Some points, one per row:
{ -7,  19,  14,   0,   1,  23, -32,  14}
{ 30, -29,  62, -26, -56, -59, -67, -21}
{-10,  17, -34, -17,  30,  -3,  22,  26}
{-56,  34, -16, -10,  34, -53,  -6,  10}
{-54,  -9, -69,  26,   1,  13,  58, -15}
{ 21,  13, -38,  13,  19,   2,  44, -44}
{ -31,   44, -120,   14,   18,   47,   27,  -19}
{ -7,  65, -79,  23,  32,  41, -76,   3}
{  4, -21, -23, -24, -21, 113,  61, -20}
{  8,  36,  15,  19,  13,  10, -15, -29}
{ 21,  28,  -4,   8,  22,  31, -20,  45}
{-54,  18,  -5,   6,  48, -39, -47,   8}
{ -4,  59,  34,  19,   4, -34, -52,   1}
{ 34,   6, -39,  21,  17,  -5,  21,  26}
{ 76, -29, 127,   3, -19, -55, -43,   1}
{-12,  11,  37,   4,   4,  11, -52,  14}
{ 23,  56, -26,   5,  23, -64, -59,  -1}
Here are 12 more points, each followed by its number:
{  1, -32,  46, -33, -41, -41, -12,  -2} 0
{ 26, -11,  15, -23,  15, -24, -37,  -7} 1
{ 30, -13,  25,   2, -17, -12,  37,  44} 2
{ 12,  64, -69,  13,  20, -42,  26, -14} 3
{-22,  22,  69,   7,  36,  47, -22,   0} 4
{  5,  36, -20,  13,  -3, -60,  11,   0} 5
{ 19,  16, -47,  -8,  20,   6, -41,  42} 6
{  0, -24,  64,  -1,   9, -53, -12,   7} 7
{ -3, -30,  87,  -4, -18, -34,   8,  33} 8
{-40,  -1, -18,  30,  40, -19,  15, -20} 9
{-72, -22, -19, -21, -52, -57,  19, -38} 10
{ 19, -14,  42,  -1, -19,  11, -54,  16} 11
Which two of these numbered points are nearest to each point below, ignoring the direction in which the first points spread most? Their numbers follow each, nearest first.
{ -30,  104, -124,   47,   32,  -64,  -14,   17} > 3 5
{ 16,  16,  43,  -1,  -8,  14, -29,   6} > 11 1
{-16,  12,   9,   5,  10,  -4,  -1,  13} > 7 1
{ 15,  22, 106,  -8, -11,  18, -35,   3} > 4 11
{ 43, -29, -17, -11, -31, -31,  50,  37} > 2 0
{-60, -16,  52,   4,  17,  47, -35, -12} > 4 11
{ -9, -38, -14,  -2,  -2, 105,  80,   0} > 8 2
{-30,  -4,  40,  11,  22,  34, -34, -13} > 4 11
{ -1,  42, -36,  14,  12, -54,  52,   8} > 5 3
